One turning vector, and how many ticks it has turned
The counts run from 0 to 452.
-3 0 -34 -14 15 -21 -4 40 28 25 18 14 -10 -34 -46 21 13 -23 9 36 -26 -4
 -17 38 -9 -26 -2 37 -8 0 12 45 13 3 -17 -23 | 13
-6 22 -27 15 11 -17 -1 -19 -2 -50 16 -37 25 -27 -19 19 22 -6 2 -12 -52 4
 26 20 25 -28 -33 -2 16 1 37 6 -15 25 -23 17 | 87
2 18 33 -1 25 -24 52 31 20 -2 -22 53 3 -21 -17 -16 10 -12 8 13 -9 24 -22
 29 27 -36 -10 8 -4 -5 14 13 -53 -5 -24 -29 | 331
0 -51 -27 -10 36 19 -10 -17 -9 30 17 11 12 -13 41 -7 -17 -7 -10 30 -3
 -22 20 -12 20 42 -7 7 27 30 3 -35 -4 -6 20 -1 | 364
27 -7 -49 4 -4 -14 11 12 12 47 -8 14 -17 -53 3 -27 21 -14 19 31 2 -20 29
 23 -7 0 -32 1 -17 -1 14 -22 -35 -7 -18 -6 | 319
23 15 -38 15 17 -30 30 18 13 16 7 20 -3 -54 -33 -21 -13 -5 32 35 -19 -13
 -2 24 14 -12 -7 22 17 -7 18 23 -26 8 -43 -13 | 323
-27 39 23 23 -11 -12 -2 -15 20 -34 -3 -8 21 3 -20 9 5 -30 -44 -11 -60 20
 20 14 14 -37 -37 -2 13 -7 29 -7 -15 -20 9 -29 | 78
-5 28 -16 5 5 3 -29 36 32 44 -24 59 40 -34 11 22 34 0 4 18 23 57 -27 3 3
 -5 11 -2 -7 -4 4 2 -1 4 6 18 | 337
-10 10 -18 -22 11 -30 15 -7 18 -3 22 -37 43 -26 -5 19 13 -22 -43 13 -26
 28 0 -45 -8 15 -17 -29 42 -30 -12 21 10 12 1 -27 | 174
-11 46 -5 43 8 6 -9 8 11 3 -31 33 11 -24 -10 -22 -34 8 4 17 -36 3 20 18
 27 1 -29 32 22 -7 46 -11 -18 25 -19 -4 | 201
-3 10 -6 -24 17 -6 22 -25 22 -15 26 -31 59 -23 9 23 6 -11 -42 19 -13 7 8
 -50 3 17 -5 -26 38 -19 -7 17 9 -23 -4 -5 | 173
18 -20 -1 -14 15 -14 11 -15 -26 -16 40 -21 6 5 7 15 36 -15 -50 15 -31
 -34 17 -23 45 -5 -1 -10 -5 0 18 11 6 -56 -2 -27 | 181
-22 17 -20 -5 -14 -15 -1 -20 39 12 -42 31 17 -54 16 14 47 -7 16 5 -9 14
 21 -5 -14 -19 -19 12 -9 -21 -10 -38 -29 10 -1 -2 | 214
-4 -27 -19 -31 40 3 19 -14 -28 4 29 -46 0 1 0 20 37 -31 -25 -25 -11 33 4
 25 24 17 -20 -24 19 39 5 -23 -26 31 -18 -6 | 357
30 47 17 -12 13 17 12 -34 -5 27 9 12 23 -12 -1 -1 25 -1 -53 8 -11 2 -7
 -2 14 -18 31 29 -18 -26 17 -11 15 -50 -8 -30 | 124
12 21 -22 8 -24 -6 -37 23 7 29 -10 49 21 9 -25 23 -36 -30 -32 24 -41 28
 4 1 23 2 11 2 16 -24 19 18 31 -6 10 -25 | 71
0 4 -10 5 -21 -10 12 11 38 13 -3 25 48 -9 -15 6 -43 -46 -2 10 -24 50 6 9
 -5 2 10 -32 38 -26 -5 17 -19 1 -12 -38 | 383
-4 -20 0 -5 44 -19 29 24 -4 1 -1 6 -16 -17 13 -1 30 1 17 6 1 -8 -8 7 47
 8 -13 -14 10 -8 6 34 -57 30 -52 -15 | 104
-5 -10 -31 1 6 -25 26 34 -3 -20 2 47 29 -41 -7 13 8 -3 10 45 -18 -23 0
 -29 25 9 -12 13 3 28 6 11 12 -29 -2 43 | 276
6 -14 -16 -14 -8 32 -16 -30 24 31 -7 17 14 -6 30 15 5 -5 0 20 -8 19 6 -3
 1 5 58 6 38 -58 -20 7 -24 18 -22 -49 | 430
-23 6 19 -4 -3 20 28 14 7 -11 -20 30 31 -13 32 38 -7 -27 3 -2 18 18 9 2
 16 24 31 -19 34 7 -20 7 -34 10 -63 -2 | 160
-39 42 -9 16 -9 1 -1 27 0 -16 3 35 0 -26 30 39 15 -30 -8 6 -10 -10 -8
 -36 44 2 24 5 38 0 -43 24 -21 17 -17 20 | 162
-5 31 8 12 -16 -10 9 57 5 37 -18 49 -10 -18 2 -11 -14 -46 -38 34 -7 -17
 5 -7 16 10 -8 -1 -16 4 20 13 1 -38 -15 -17 | 66
-11 -6 -5 -8 21 3 -27 0 -15 29 -45 30 -14 3 43 -7 1 6 -9 25 -16 -15 23
 -4 46 0 -3 42 29 -32 16 -17 -18 53 3 -31 | 420
-43 19 -5 1 -3 -20 9 25 16 11 -32 40 19 -29 15 0 -29 -28 12 3 -3 37 -5
 -13 13 26 -18 -6 39 7 -12 -26 -30 51 -5 1 | 157
-6 -58 -20 -25 0 -17 25 -27 11 -36 20 25 28 -20 -3 6 7 -34 29 10 -46 23
 12 12 12 -17 -7 -27 24 9 -23 -18 -18 -22 4 -8 | 269
2 59 1 7 30 20 2 25 -29 60 -7 17 -2 -7 8 -24 -9 -28 -56 3 7 6 -7 18 31
 17 0 32 1 25 33 -24 -10 7 -21 -11 | 245
-5 -51 6 -43 8 -5 4 -14 -14 -26 -11 12 14 17 -1 32 52 -6 -21 2 -22 6 47
 18 7 -5 -12 -20 -25 22 46 -15 8 -6 -21 -8 | 404
23 16 -62 -10 -4 -11 -1 2 26 56 13 -7 14 -58 -9 1 38 -36 -21 13 9 19 0
 -6 -31 2 -7 -9 -18 -13 -9 -8 0 -11 -9 -8 | 441
-5 -36 -27 -24 29 7 -43 10 -14 15 -24 18 24 12 18 23 10 29 2 28 -5 -2 33
 15 17 31 -10 -1 6 7 51 -11 23 37 -27 9 | 412
-1 -12 -18 -14 4 -9 3 31 7 32 3 -21 11 -1 -7 -1 13 -26 -34 28 1 -15 28
 14 -29 37 -41 -15 -6 16 55 0 4 0 -37 -28 | 187
27 38 -51 -1 4 1 -3 2 -15 33 30 -24 11 -25 -38 4 23 -36 -34 -25 -11 40
 -7 36 1 -9 -10 -21 -24 8 19 -14 -1 2 -19 0 | 131
-10 -5 -68 -17 13 -7 4 -22 -24 16 8 -15 -4 -30 29 15 20 -33 4 -11 -15 21
 11 -13 33 9 -2 -8 26 -13 -29 -39 -16 41 -5 2 | 44
5 -44 -15 -31 0 -26 0 36 -26 -15 -26 56 20 9 -3 43 -1 -17 1 25 -10 17 3
 -9 31 7 20 -16 -17 4 11 13 20 4 -31 5 | 281
-31 -31 -19 -15 2 -14 -4 -27 10 -21 -22 -18 -12 -5 6 20 55 -22 19 -4 -31
 2 45 24 -12 -22 -36 -4 2 -2 29 -28 -28 34 -24 -4 | 91
-19 8 0 -17 15 10 -30 -15 0 24 -20 19 32 -12 26 19 60 -16 -33 -3 -6 49
 -23 -11 23 -15 4 6 -13 5 -5 -36 3 -12 37 5 | 346
19 6 -22 17 -12 25 -17 -16 4 -34 8 -8 58 -20 4 33 39 5 -2 -10 -17 22 56
 14 22 16 -7 -17 -2 15 50 -5 -9 -24 -25 25 | 85
